0: [130 129 128 127 126 101 100  80  78  76  79  78  81  84 180 131 110 154 153 129 128 127 126 127 130]
1: [155 105 104 128 150 126 127 130 129 103 128 129 104 109 179 153 107 132 154 129 104 150 125 102 129]
2: [131 130 127 127 129 127 127 131 128 126 127 128 128 132 130 127 131 131 131 130 127 126 127 126 129]
3: [130 179 132  78  80 152 174 155 106  97 125 158 106 105 133 131 131 133 129 153 129 101 123 148 153]
4: [134 129 131 151 155 151 149 152 124 104 101  77  82 107 105 101 104 181 200 224 224 226 220 200 179]
5: [108 130 152 127 102 101 127 153 102 128 151 153  80 132 179 128  57 130 227 104  56 174 198 102  58]
6: [128 128 127 131 128 126 123 135 128 127 124 128 128 133 131 132 131 128 133 129 123 129 123 125 127]
7: [132 154 151 104  76 125 150 155 128 103 150 150 153 108 106 128 155 179 130 106  79 151 175 126  80]
8: [132 129 127 128 125 125 125 129 127 128 127 130 129 134 131 130 132 131 128 129 129 126 123 124 130]
9: [ 81 126 152 177 128  56  98 153 177 128  77  82 132 182 156 127 128 131 131 129 129 126 129 127 132]
10: [182 131  84 109 175  96 109 130 148 102 108 149 149 109 129 158 104 106 149 154 107 124 155 131 111]
11: [155 129 127 152 151 149 151 154 152 152 151 153 153 157 155 153 155 155 154 152 128 125 101 101 106]
12: [128 130 127 127 125 126 124 126 123 124 128 130 130  60 130 178 133  84 152 151 103 104 175 125 106]
13: [132 130 130 129 174 173 176 178 177 178 176 154 152 157 154 153 155 157 154 152 153 149 126 126 129]
14: [107 106 128 176 126 103 150 130 106 125 152 130 105 134 155 103 105 157 154 104 104 152 176  78 108]
15: [133 130 128 128 127 126 126 130 129 128 126 128 129 133 132 130 132 132 154 152 152 152 150 150 131]
16: [156  81  80 127 197 174  78  81 128 199 151 105  56  84 178 177 106  59  81 152 153 101  78 126 154]
17: [135 130 129 126 127 126 124 130 130 104 100  82  81  84  81  79  82  80  77  78  80  74  81  78  82]
18: [156 154 153 151 151 125 127 130 129 128 127 128 128 133 131 129 131 132 129 129 127 125 126 127 130]
19: [139 126 119 130 133 129 126 131 129 125 126 129 101  78  83  83  80  79  85 110 102 147 174 199 198]
20: [156  82  80 176 175 125  77  81 151 176 175 104  57 108 178 202 154  60  81 153 153 150 125 127 130]
21: [132 130 130 125 126 125 126 132 129 128 127 127 128 134 129 129 132 130 130 128 129  77 149 175 153]
22: [180 131  79  79 127 173 151 106 127 150 126 103 129 158 155 105  82 107 154 177 129  78  54 126 178]
23: [227 106  57 153 198  80  79 176 175  79 104 178 128 108 131 152 131 134 155 101 102 150 149 130 107]
24: [133 153 129 103 149 126 103 129 152 127 103 128 152 113 130 176 132 107 131 152 126  98 105 126 152]
25: [133 105 130 154 102 125 150 129 127 130 149 127 126 133 130 128 151 135 132 127 128 128 126 149 155]
26: [132 153 105 104 145 151  80 105 177 154  77 128 200 133  84 152 154  55  82 226 156  28 123 223  80]
27: [ 56  82 148 151 149 126 123 135 127 123 127 127 126 132 127 131 130 128 136 124 128 130 129 131 127]
28: [131 129 128 128 128 125 126 129 128 128 126 128 129 133 130 153 155 157 154 152 177 173 150 151 154]
29: [106 104 102 104 102 100 127 131 127 128 126 129 127 133 132 129 132 133 132 128 104 103  79  79  81]
30: [180 203 199 202 199 199 175 177 152 152 127 127 128 133  57   7   0   0   0   5  31  54  78  78 107]
31: [ 59  58  55  55  53  77  53  33 201 103  78 152 177 133  82 153 179 107 105 128 153  77  77 151 154]
32: [130 225 106  54 173 199 103  57 176 201  52  58 200 205 179 177 155 155 130 127 130 126 128 125 128]
33: [130 131 130 127 176 124 103  81 102 151 197 149 104  63 130 199 156  82  60 105 178 198 131  77 105]
34: [131 131 128 127 126 126 127 131  80  54  54  56  56  60  81  82 107 108 128 128 129 127 127 127 129]
35: [132  56  79 177 199 101  28  81 176 199 174 105  79 133 178 178 155  60  56 128 200 200 101  54 129]
36: [155 127 125 131 121 125 124 131 128 126 125 127 106 108 106 105 106 106 101 102 122 127 124 123 125]
37: [155 150 150 122 125 124 131 134 134 132 129 134 129 127 135 130 127 157 180 172  82  34 126 197 200]
38: [133 130 130 128 125 128 125 131 127 127 128 128 127 133 130 129 130 132 130 129 126 124 127 126 129]
39: [157 226 177  29  30 150 223 156  55  56 151 177 105  60 155 153 158 156 128 129 129 124 126 125 132]
40: [180 123  82 125 173 172 128  79  79 126 150 175 126  90 128  98 132 133 132 104 129 152 102 126 156]
41: [ 86  58 107 172 198 123  79 106 177 150  98 108 106 108 154 127 111 108 154 150 151 149 148 128 105]
42: [108 105 128 103 126 150 151 105  78 102 152 178 129 109 106 105 156 156 155 104 104 126 150 175 105]
43: [129 128 130 129 126 124 127 132 127 127 128 127 128 135 130 129 131 127 129 133 129 126 126 126 130]
44: [ 81 151 152 103 101 178 126 105 128 182 126 104 156 137 132 157 136 104 105 180 126  77 149 177 109]
45: [157 153 105 107 152 175  79 103 179 127  79 153 178 107  83 155 155 110 104 151 152 101 124 125 134]
46: [108 105 128 152 177 197 200 200 203 174 175 151 153 133 131 129 131 131 129 128 130 125 126 127 129]
47: [131 130 129 128 127 127 127 131 127 128 126 126 129 135 129 154 154 155 154 127 128 103 101 101 105]
48: [135 134 125 130 127 125 125 132 128 126 126 126 130 135 132 129 130 179 130  81  82 126 177 149 104]
49: [ 34  34  32 128 126 125 126 131 126 126 127 129 130 134 129 130 130 133 130 127 127 126 126 127 129]
50: [130 130 127 128 125 127 128 129 130 132 127 130 128 108  82  82  83  81  77 103 101 102 128 124 127]
51: [155 178 177  79  30 125 200 202 128  79 103 153 178 157 106  80 131 155 153 104  80 151 174 151 106]
52: [131 128 126 127 123 128 128 129 129 126 129 126 129 134 106 108 105  84  78  81  82  77  78  78  81]
53: [131 129 128 128 126 126 127 129 128 128 127 128 153 182 203 202 204 181 202 201 201 199 198 175 180]
54: [106 179 173  77  81 128 178 156 127 128 127 150 103  85 108 153 177 155 108 101 104 125 126 152 131]
55: [134 129 129 126  78  53  29   0   0   0   0   8  34  61  83 107 130 131 129 153 154 149 147 151 130]
56: [ 58  81  78  80  78 102 175 155  79 127  78 178 177 133 106 129 132 156 154 129 105 101 126 174 154]
57: [ 82  81  76 102 100 102  77  80  55  54  54  53  58  58  59  53  58  63  80  79  80  77 106 176 155]
58: [155 177  80  79 176 149  77 130 154 151  54 103 153 158 131 105  84 132 178 128  80  77 150 175 153]
59: [131 179 177 127 102 125 175 178 127 127 151 128 154 133 107 105 106 158 154 152 128 127 127 150 130]
60: [132 154 152 128  78  76 103 129 177 151 127 104  81  85 154 153 131  83 130 128 153 127 101  77 129]
61: [109 106 177 129  76 153 172 105 103 130 149 102 106 132 158 132 111 155 180  77  79 177 155  77 129]
62: [105 156 156 105 126 151 126 106 126 152 128 101 129 157 130 104 132 157 103 108 176 126 102 127 153]
63: [131 129 152 152 151 150 150 154 152 152 126 129 129 133 131 129 131 131 129 128 152 151 150 151 155]
64: [107 131 127 128 126 127 125 130 127 129 128 129 128 132 130 129 131 132 130 127 127 127 125 126 129]
65: [108 106 102 102 101 128 126 131 127 127 127 129 128 134 130 129 131 132 178 225 226 224 222 223 203]
66: [127 135 151 154 150 149 152 127 128 125 125 131 106 112  74  83 109 108 128 153 156 175 169 180 156]
67: [ 59  82 225 152  31 127 225  79  30 175 200  78 202 181 178 178 157 155 131 128 128 128 126 126 130]
68: [132 130 128 128 126 126 126 130 128 128 127 129 129 133 131 130 131 132 130 129 128 126 126 126 130]
69: [132 178 224 250 247 247 223 202 176 152 126 105 106  85  81  80  83  83 103 105 105  78  77  79 104]
70: [155 155 152 127 127 126 150 130 103 102 150 128 129 109 106 129 131 132 154 153 104 102 150 199 129]
71: [109 105 128 151 149 100 103 105 127 153 153 127 130 133 130 104 106 132 155 152 128  80  80 103 130]
72: [ 83  82 105 103 151 174 200 204 200 198 176 177 153 156 131 130 131 132 130 128 128 126 126 126 132]
73: [131 130 128 128 127 125 127 130 127 126 128 153 178 158 130  81  83 131 176 177 129 101 126 173 177]
74: [130 130 129 128 125 124 127 129 125 126 128 127 127 134 130 129 131 133 131 129 128 126 126 127 130]
75: [154 155 128 129 127 125 127 129 129 128 126 129 130 131 129 127 132 132 130 175 200 223 223 224 203]
76: [107 105 178 124  78 151 151 106 101 125 149 103 127 131 106 127 106 157 127 107 129 148 101 102 131]
77: [133 128 127 128 125 127 150 156 105 128 151 129 104 136 156 130 106 133 152 152 104  79 151 148 131]
78: [105 106 152 151 110  93 145 129 103 129 148 151 106 110 156 156 112 103 175 151  81 126 175 104 108]
79: [ 83  81  80  79  78  77  77  81  78  78  55  56 105 109 131 152 155 155 153 175 177 175 175 176 154]
80: [132 129 128 126 127 127 128 129 129 129 127 129 128 132 130 128 132 131 129 129 129 126 125 126 130]
81: [131 130 151 176 200 197 199 177 177 176 152 152 128 134 132 129 131 133 130 128 127 127 124 126 130]
82: [130 128 176 198 217 219 226 201 202 179 152 147 120 135 135 130 130 132 130 107 104 177 150 105 109]
83: [107 106 104 127 127 126 126 129 128 127 128 128 130 133 131 130 131 132 130 128 129 126 125 126 130]
84: [130 154 152 103  77 149 150 129  80 151 175 105 105 182 131  57 155 228 106  56 153 198  78  78 177]
85: [132 178 127  79 126 174 103  81 176 151  79 104 153 108 106 129 131 132 130 129 128 127 125 126 130]
86: [131 154 104 103 150 149 126 105 176 151  55 128 178 132  58 153 180 107 105 128 177 126 102 151 130]
87: [157 133 127 129 129 123 123 133  83  52  55  60  51  61  82  82  83 110 149 202 128  81 101 129 152]

[132 129 152 128 126 150 126 105 127 126 151 105 129 182 131 105 131 181 105  80 177 151  53 102 202] 62
[ 83  83 175 177 101  52  79 179 224 177 102  80 178 183 106  80  83 155 178 201 153  78  78 128 204] 9
[ 80  81  82  81  80  75  81  86  81  80 101 102 105 111 104 107 108 157 154 152 149 154 124 122 132] 79
[176 203 227 224 225 224 197 178 172 153 125 104 103 114 107 107 109 104 102 132 131 123 124 128 124] 69
[107 106 103 103 102 102 102 105 104 103 126 129 128 133 131 129 132 132 105 104 104 102 101 102 106] 29
[107 178 152  80 127 175 102 106 152 151 127 104 153 157 106 105 155 156 129 128 152 126 102 126 154] 62
[156 154 104 104 126 148 175 104  80 127 175 152 152 109  58  56  60  35  32  33 128 126 126 127 131] 50
[155 155 151 176 174 151 150 153 152 151 152 151 152 157 153 154 156 157 130 130 153 152 149 152 153] 63
[ 84 106 153 176 149 126 102 133 153 127  75 108  56 132 127 128 131 134 134 129 129 122 126 124 131] 27
[113 107 102 135 125 130 126 131 128 129 123 124 128 137 129 130 129 122 178 221 255 244 245 224 205] 65
[180 202 201 200 126 125 127 129 104  78  79  56  56  60  58  57  58  59  56  55  56  54  78  53  33] 17
[  0   0   9  31  50  78  78 106 177 199 225 224 227 231 204 176 179 156 153 130 129 129 127 127 131] 49
[154 105 105 102 125 126 152 131 104 127 175 152 102 110 130 153 155 131  53  79 178 201 101  31  83] 33
[130 130 128 127 127 126 126 130 177 203 201 203 202 184 153 129 109 109 105 104 105 102 102 101 103] 11
[186 153  76  77 125 150 148 154 124  78 100 153 201 159  79 101 152 183 153 128 102 150 176 127 110] 7
[106 106 128 151 128 127 150 132 103 103 149 176 128  85 107 152 227 154  81  81 127 199 175  77  82] 7
[132 127 102 102 104 101 102 105 103 104 104 105 104 106 104 104 106 111 105 125 128 124 123 127 128] 36
[108 105 126 154  79  75 149 155  79 105 176 152  81 108 176 129 106 133 178 130  83 126 176 103  84] 78
[153 153 129 129 123 127 125 130 132 123 127 100  80  86  82  83  81 111 102 104 129 126 123 127 129] 36
[132 130 128 127 125 102  78  57  55  54  79  80  80 110 105 129 131 132 128 128 129 127 126 127 129] 0
[131 130 107 105 171 152 102 104 174 148  74 127 179 112 111 153 181 111 104 179 129  79 148 148 106] 45
[107 154 152 152 151 150 126 105 104 128 175 152 105 109 106 153 179 156  81  80 177 175 125  78  81] 33
[155 128 128 151 124 101 127 156 128 127 223 227 225 182 155 126 108  84  80  81  55  53  54  49  56] 52
[130 106 152 125 102 127 175  79 106 151 150  79 129 184  82 103 156 154 108 104 129 153 122 128 128] 76
[ 83 158 178 104  77 146 175 106  81 149 175 100  81 132 204 102  60 156 179  81  78 180 150  79 104] 61
[105 105 104 129 127 126 127 130 128 127 126 127 129 133 133 130 131 132 129 129 128 126 126 126 129] 83
[131 179 151  80 127 173 125  81 128 177 127  80 129 182 106 105 132 155 106 128 152 101 103 151 130] 62
[204 106  54 103 175 199 126  56 102 151 200 154 105 109 155 179 131 107 105 129 152 150 102 102 105] 40
[131 128 128 127  79 149 173 153 103  80 127 154 127 109 130 129 131 132 129 152 153 127 101 102 154] 3
[156 106 129 152 101 101 151 130  79 151 176  80  81 207 155  57 131 205 130  55 153 175 101  78 153] 84
[156 155 152 127 126 102 102 104 103 104 102 105 105 109 107 105 107 108 106 103 104 102 102 127 131] 36
[154 172 203 152  77  78 126 204 157  75  77 108 171 209 153  78  80 159 228 175  35  36 150 227 154] 37
[133 131 126 128 127 120 127 128 125 125 127 130 131 130 128 124 133 133 125 154 154 150 148 150 155] 15
[132 127 130 128 127 128 126 178 225 247 249 225 199 183 154 152 131 155 179 178 175 174 198 201 205] 13
[132 154 154 128  54  57 147 202 149  75  79 126 206 176 127  65  85 102 174 182  81  76 128 175 155] 73
[131 130 123 126 127 128 126 131  80  52  56  56  56  58  80  84 103 110 132 130 128 130 123 127 130] 34
[107 104 125 126 125 148 151 107  54 100 178 204 153  85  81 152 182 181 130 106  79 126 148 150 127] 42
[132 129 129 152 151 102  78 105 152 177 150 105  81 132 178 178 132  83 105 128 177 175 151 127  81] 20
[102 107 125 132 122 124 125 125 132 125 127 131 129 130 132 133 129 131 130 128 130  78  55  33   0] 29
[132 154 151 153 150 150 150 130 127 127 126 128 129  84  58  55  59  58  57  80  79 102 101 127 130] 50
